0: [  8  71 165 144  93 136 122 140 116 171 126  78 187  75 142 115  65  60 118  93 145 116 103 149  99 100  94 106 117 124  83  79 101 127 145 150 131 136 131 116 158 114 149 115 155 111  57 148]
1: [107 191  89 143 121 114  81  80 158  95  93  76 108 125  65  72 157  99 100 121 124 100  97 104 179 210  79 115 125 190  93 135 193 164 165 166  93  92 194 107 137 103 127 158 132 103 163  64]
2: [ 13 115  99 161 140 107  97  82 164 179 139 193 101 148 223  75 182 173  67  92 126 146 108 175 104 112 142  83 124 133 163 131 186 220 157 147 137 126 148  95  73 115 125  91 136 184  53 154]
3: [201 197 158  93 103 112  99  90  97 176 103  89 179  53 117  87 130  82  49 113  99 146 102 148 119 150 106 141 113 172 119 119 149 163 175 135 101  94 139  99 109 110 150 124 124 107  52 158]
4: [ 48  96 179  98 104 131 149 160  97 201  87 115 135  97 189 110  33 131 159 103 122 101  91 162 123 148 131 121 166 107 126 115  77  83  86 113 206 140  94 140 129 108 138 139 243  71  79 251]
5: [114  60 130  78 164 116 108 167 125  84 209 178 147 141 140 157 108  60 155 103 129 133 177  87 135 147  97 140 110 141 110  62  59  23 144 112  89 150  94 112 151 116 101 156  80 103 166 148]
6: [ 72 128 129 177 135 140 190 203 150 188  81  88 212 183 247  83  53 106 108 138 143  97 108 194 127 156 149 123 176 126 110  96 169 252 203 126 224 194 147 184 185 135 147  96 166 110  86 255]
7: [103  62 141  83 119 144 114 115 124  94 129  77 114 147  55 186  74  92 160 129 125 109 173 116 107 106 130 116  83 106 147  88  84  51 113 114  94  76 111  97 146 111 143  94 135 151 179 124]
8: [242 170 167 151 147 122 217 182 114 140 107 163 152  77 125 168  94 147 190 136 115 171 201 147 177 123 208 104 209 132  85 127  38  73  66 130 160 171 168 134  81  98 118  61 220  56 176 118]
9: [157 208 137 154 132 142 114 112 103 144  85 137 148  98 159  84 137 150  67 121 100 168  97 126  90 159 101 122  82 171  98 162 191 206 146 168 116 106 169 104 108 126 130 115  91 136  56 119]
10: [191 154 110 144 173 136 134  94 124 130 194 173  69 186  84  88 255 217  84 100 152 219 100 120 180 189 157 255 105  94 196 171 162 119  78 101 107 172 114 117  86 128 177 131  99 189 108  87]
11: [176 227 154  80  84 104 101  88 100 166 127 154 129 106  99 127 172 108  58 122 126 176 133 113 169 173  87 181  86 169 143 155 207 161 165 193  94  94  93 141 131 162 148 129 120 191  89 162]
12: [160 176 150 100  80 105  83 111 103 153  55  96 140 102 204 128 140 139  59 131 144 144 105 126 106 147  76  83 144 112 113 122 196 254 184 134 145 110 159 109 108 117 119  89 119 143  66 154]
13: [165  90  65 144 124 119  96 142 149 117 183 169 136 169 138  85 252 202  84 106 158 125 153 102 129 105 102 168  94  68 218 210  79  72 169 115 165 213 103 159 131 153 101 163  48 148 212 120]
14: [201  88  66  71 136 121 202 224 100 156  60 142 175  71 163  80 161 181 127 107  94 147 146 167 206 132  86 107 195  40 244 204 197 103  48 169 159 117 117 104 203 197 104 126  91 161  92  94]
15: [157 159 126 157 100 122 122 178 103 183  53  76 174  95 173  96 139 108  65  95  93 117  99 104 135 126 100  97 114 161  88  63 178 255 155 144 190 180 197  95 148 154 111 152 139 167  59 130]
16: [255 225 172 110 183 192 135 152 117  95 150 124  76 168  97 205  83 214 255 168 105  93 163 116 101 115 155 124 121 117  70 239 162 134  95 111 161  86  96 198 114 117 101  54 211  46 142  61]
17: [  0  54 138 137 120 149 122  86 156 108 180 171  77 224 175 214  83  63 167 132 129 128 105  79 168 155  93  93  87 244 111 133  52  62  71 123 103  83 125 112 100 112 118 140  77 120 209 169]
18: [  0  65  88 118  96 135  92 148 113 135 131  74 172  69  90 109 143  81 132  95 131 111  95 170 136 136 100  97 165  95  91 115 123 152  67 104  92  90  89 133 156 124 110 167  88 136 111 104]
19: [ 12 104  37  86  77 112  88  85 101 127  82 152 115  75 134 102 255 230  64  87 126 133  92 148 106 111  94 162  78  40 251 222 190  85  69 114  91  96 152 130  93 130 165 133 107 182  74  43]
20: [167  87  47  85  99 120 143 109 107  86  91  99 139  84  56  76 164 140  90 110 128 123 106 160 185  95  84 123 103  53 224 175 145  68 121 117 111 132  89 122 177 118 106 146  81 206 129  66]

[ 99  97 181 156 140 102 176 156 213 107  61 140 114 113  54 213  30  81 137 126 108 112 199 117  98  93 230 145 185 195  90 101 105 108  82 134 141 186 172 137 123 125 139 202  83 104 225 104] 7 8
[ 91 156 244 181 124 202 175 196  99  84 181 135 197  59  81 234 170 255 236 130 180 134 168  87 114 128 139  83 120 207 155 236 141  55  90 119 124  98  89 148 170 105 123 104 236  84 142  65] 16 8
[193 152 171 102 131 168 127 107 128 122 136  95 108 115  58 202  55 176 238 135  97 116 114 103  99  98 151  76 153 126  83 172  96  95  66 118  99  74 110 173 153 114 124 105 173  87 119  47] 16 7
[102  74 133 128 171 113 177 153 130 156 132 174 166 100 177 147 104  56 138  94 123 138 123 122 186 100 217 125 151 141 111  63 123 117  69 132 176 153 171 115 116 106 127  97 170  91  84 129] 0 4
[210 124  96  79  96 157  94 163 104  91 224 150  56 250 176 225 134  97 196 216 166 102 154  93 133  91 128 112  80 119 114  62  81  69 176  92  88 164  97 163 143 173 126 185  66 142 253 178] 5 7
[124 139  77  83 143 115  91  84 103  93 169 146 108 181  74  96 226 160  59 107  95 179 108 125 160 218  83 157  95 106 128 189 196 116  82 106 105 123 125  96 123 152 159 151  64 166 127  65] 10 11
[ 74 188 255 139 165 170 181 177 151 119 124 123 169  85  76 170 161 245 255  95 114 125 129 115 109  97 153  89 141 172 175 250 196  58  89  91 116 108 125 170  91 107 108  79 255  47  88 127] 16 8
[ 11 106 142 134  94 121  78  87 115 168 118  84 168  78 191  74 117  83 155  98 112 114  91 178  98 107  99 116 132 158  57  73  81 110  92 132 135 111  94 177 177 155 110  65 153 110  85 212] 0 18
[ 92  80 115 148 227 104 193 108 156 152 227 240 170 204 238  75 129 136 116  98  96 149  93 163 179  87 190 132 193  84  84 105 223 242 141 100 195 156 188 130  81 107 132  66 167 141  68 196] 2 6
[160 124 112 137 122 103 126 190 127  92 208 174 117 146 151 151 147  88 136 174 121  93 213  86  89 109  80 150 137 105 140  71  52  66 162 112 124 114  89 130 161 174 143 129 113 102 173 138] 5 7
[255 198 125  78  74 124 161 175 171 112 109  83  63 135 106 224  84  54 191 235 137 139 163 137 141  85 148  84 170  99 142 109 100  75 184 113 118  76  92 129 174 145 117 159  97 128 209 137] 7 5
[ 20  83 139  93  81 109 189 113 125 107  80  79 158 122  59 194  76  85 122  95 125 142 131 106  92 130 153  86 152 114  69 103 134 136  69 106 143  78 154 108 116 149 142 213  57 157 142  55] 18 7
[ 28  76 185  86  86 116 146 120 100 149 110 131 140  54 123 130 101  75 160 116  96 115 127 147 100 105 140  82 104 135  73  61  50 141 126 110 140  76 115 153 137 138 123 141 155  97  87 129] 0 18
